The same turns and mirrors carry the whole set onto itself, and each row onto the other rows of its family. Which rows share a family with each named row? Give them in list order.
These 32 rows form 4 families of 8 rows each.
pema: [ -9  -5  12 -23  18  14   3 -13   1]
Lukil: [-18 -10   3 -12  -9   2 -21  14 -32]
Nomi: [-17   2   2  -2  -3   5 -15   6   4]
bir: [-22 -19   7 -20  -6 -10 -11 -12  -7]
tuvo: [ -8 -17  13 -33  11  10  -3  -4 -34]
ruv: [-24 -22   7 -24   1   1  -9 -15  -4]
zub: [-21 -14  18 -17  12  22 -22  10  -4]
sugok: [-19 -25   7 -22  -3 -10  -6  -6  -7]
Tivel: [ -6   7   9  -8  10  14  -8  16 -30]
bire: [ -7   4  -4 -15   4  -8   7   0 -21]
Vumum: [ -5   4   8 -14  15  25  -6  13 -25]
redin: [-13  -6   0 -11  -8   7 -25  14 -29]
Bonev: [-13   3   8  -7   2   7 -18   5   8]
mar: [ -7 -10  14 -27  13   9   6 -11   0]
gado: [-15 -15  -2 -12  -4   4 -26  11 -31]
fofo: [-12 -18  21 -24   9  22 -25   2 -13]
sed: [ -8 -22  13 -26   6  10  -1  -8 -35]
fese: [ -6 -19   6 -31   3   9   0  -2 -36]
bofov: [ -2  10   9 -17  11  23  -3  10 -21]
Zun: [-20 -19  20 -19   5  23 -25   2 -10]
zipez: [ -9   0  16 -24  12  12   7 -10   0]
Gosi: [-19   7   2  -8   3   5 -17   9   3]
lig: [ -5  10   8 -14  11  26 -12   8 -23]
diz: [ -7   2  -7 -14  -4  -6   6   0 -15]
mokap: [ -7  -7  12 -17  18  19   9  -9  -8]
lafig: [-14 -19  24 -17   8  17 -25   0  -8]
bepup: [-15   6  -3  -7   9  -1 -12   2   3]
Dizur: [-16 -21  18 -26   2  16  -6  -1 -35]
Legaz: [-10  -2  -2 -16   0  -7   5 -10 -28]
Reva: [-18 -25   5 -20  -7  -8 -16  -7  -8]
nuro: [-24  -8   4 -15  -7  -4 -26   9 -24]
Lef: [-11   2 -10 -19  -1  -2   7   2 -23]

Same family as pema: Lukil, bir, bire, Vumum, sed, Zun, Gosi
Same family as tuvo: Nomi, sugok, gado, zipez, lig, lafig, Lef
Same family as Bonev: redin, mar, fofo, fese, bofov, diz, Reva

The same turns and mirrors carry the whole set onto itself, and each row onto the other rows of its family. Which rows share a family with each named row? Give them in list order.
These 32 rows form 4 families of 8 rows each.
Mot: [12 13 -5 -1 25  2  2 13 22]
zemil: [  9   1 -10  21   1 -20 -14   7   7]
Lesa: [  7  -6 -16  24   4 -20   1  -5  -5]
fab: [16 12  6 -4 26  7  9 11  8]
zuve: [  4  -6  -9  20   0 -20  -6  -3  -4]
tur: [ 15  -5  -5   2  17   0  16  -9 -17]
bato: [13 12 -3  4 23  5 -1 11 23]
gife: [ 15  -7 -17   8   8 -13   3 -10 -18]
gosa: [23  2 -5 -9 24 10 10 -3 -4]
povu: [21  8  1 -5 25 12  2  7 11]
das: [ 11  -9 -13  14   9 -11  10 -11 -17]
sepo: [ 15   2  -3 -14  23   0  13  -1 -11]
Telef: [  7 -12  -8  10   3 -15   5  -9 -14]
Kova: [ 10  -8  -5  -4  12  -7  11  -8 -19]
rize: [  6   3 -13  26   6 -20  -6   7  10]
mozel: [  8  11  -6  19  13 -12  -6  16  19]
kerag: [12 15  3  6 21 -1  0 18 18]
Fetek: [ 8  8 -3 17 12 -6 -8 11 25]
lovom: [  7  -7 -10   9   5 -17   4  -8 -19]
bag: [  3 -10 -11  21   0 -17  -4  -4   2]
paser: [ 16   6  -7 -11  26   4  14  -3  -9]
gane: [ 15  10  -4 -11  28   5  10   8   6]
Bani: [16 11  1  4 18  4 -7 14 21]
Duk: [ 20  -4 -13  -3  17   0  10 -10 -17]
nik: [ 13  -2 -10  -4  17  -7  11  -8 -19]
tonu: [ 11  -4 -16  17   1 -21  -7  -2  -9]
tadu: [17 11 -5 -7 30  9  9  5  9]
bupi: [ 8  8 -8 14 16 -6 -6 11 27]
Ladu: [  3  -1  -5  24   2 -15 -11   5  14]
fim: [17  3  3 -6 24  8 16  0 -8]
feb: [ 11   7  -3  15   9  -9 -14  14  19]
Tuz: [  5  -1 -11  23   5 -14  -8   4  18]

Same family as mozel: Lesa, fab, tur, das, rize, kerag, fim
Same family as lovom: zuve, bato, Fetek, paser, nik, tadu, Ladu

The same turns and mirrors carry the whole set onto itself, and each row onto the other rows of its family. Which rows share a family with each named row? Give them in list order.
These 32 rows form 4 families of 8 rows each.
mefu: [-11  -4  -5  15  -9  15   3   5   7 -10   2 -14 -19]
regin: [-19  -7  -3   1  11   6  10   2   6 -20  -5  -9 -20]
moza: [ -5  -7  16  -4  -4 -24 -10  -4  -7  11   2   3   8]
Felos: [ -6 -15  22  -6 -16  -2  -2  -5   2   5  15   2  -3]
furov: [ -1  -6  11   4   5 -17 -16  -4 -14  20   9   1 -13]
Bov: [ -5 -14  16  17  -8  -8 -12  -3  -9   7  10 -17   2]
maku: [  4  -8   8   5 -23   2   5   3  11  -5   9  -9  -4]
siz: [ -7  -1 -13  -4  24 -10  -2  -1 -18   7  -9  -3 -17]
Tanon: [  0  -1  12  17 -13   1 -11   4   3   3   7 -15 -19]
raz: [  2  -1  -2   1 -15   6   3   1  16  -4  -9 -16  -9]
fiv: [ -5 -18   6 -17  12  -9   4 -10 -17   6   8   9   1]
pozi: [-19   1 -19  -2  19   4   7  -1 -13  -5  -6  -5 -16]
kofek: [-11 -17  16  10 -13   2   6   4   2  -7  13 -16 -16]
mov: [ -3   9 -16 -14   9   5   6  -3  -3  -4 -19  -3  -7]
Gik: [-10  -7  -9 -14  13 -14   5   4 -20   5 -15  -1   3]
rana: [ -5   3 -11  10   6   8   3   7  -1  -9 -11 -19 -23]
vobi: [ -7   5 -10 -17  15 -10   9  -5 -18   1  -3   8  -1]
bala: [ -4 -11  14  15 -11  -3 -11  -4  -2   8  20  -4 -10]
Ramo: [-21  -1 -13  -2  16   6  -5   6  -9  -4 -19   1 -10]
sata: [ -7   3 -15  -6  -2   7  16   6   6 -15 -11  -5 -10]
dak: [  2  -1  16  10 -18   1  -8   5   6 -10  -2  -7   3]
Veb: [-10  -4  -8 -14  16   7  16  -6 -12 -16  -6  -5  -3]
Soki: [ -6 -14  20   0   2  -5  -4  -2 -23   7  20   4  -9]
Sege: [-12  -1   9  -3 -12  15  11   0   7 -18   0 -11  -9]
vap: [  5  -6  12  -5  -6 -16  -2  -8 -13  11  17   4   5]
zoz: [ -3  -1  -9   0  -1  10   8  13  -6 -16 -18 -11  -2]
Bebe: [-10 -15  -3  16  -4   8  -6   6  11  -9 -10 -15  -9]
vomif: [-11  -6   0  -1  16 -14  -7 -10 -21  14  12   5  -7]
Datuz: [-14  -4   0  -9  26  -3   1  -5 -20  -7   2  11 -13]
Lok: [  4   3  -1 -16   7 -11  -3  -9 -22  15  -2   2   2]
Nege: [-16   0   6  -1  11  -9 -12  -4 -30  12   0  -1   1]
Peguv: [ 10  -7  13  -1 -17  -9  -5  -6  -3  15   8 -11   1]

Same family as kofek: regin, Felos, fiv, Veb, Soki, Sege, Datuz
Same family as rana: furov, siz, Tanon, raz, mov, Lok, Peguv
Same family as moza: Bov, Gik, Ramo, dak, zoz, Bebe, Nege

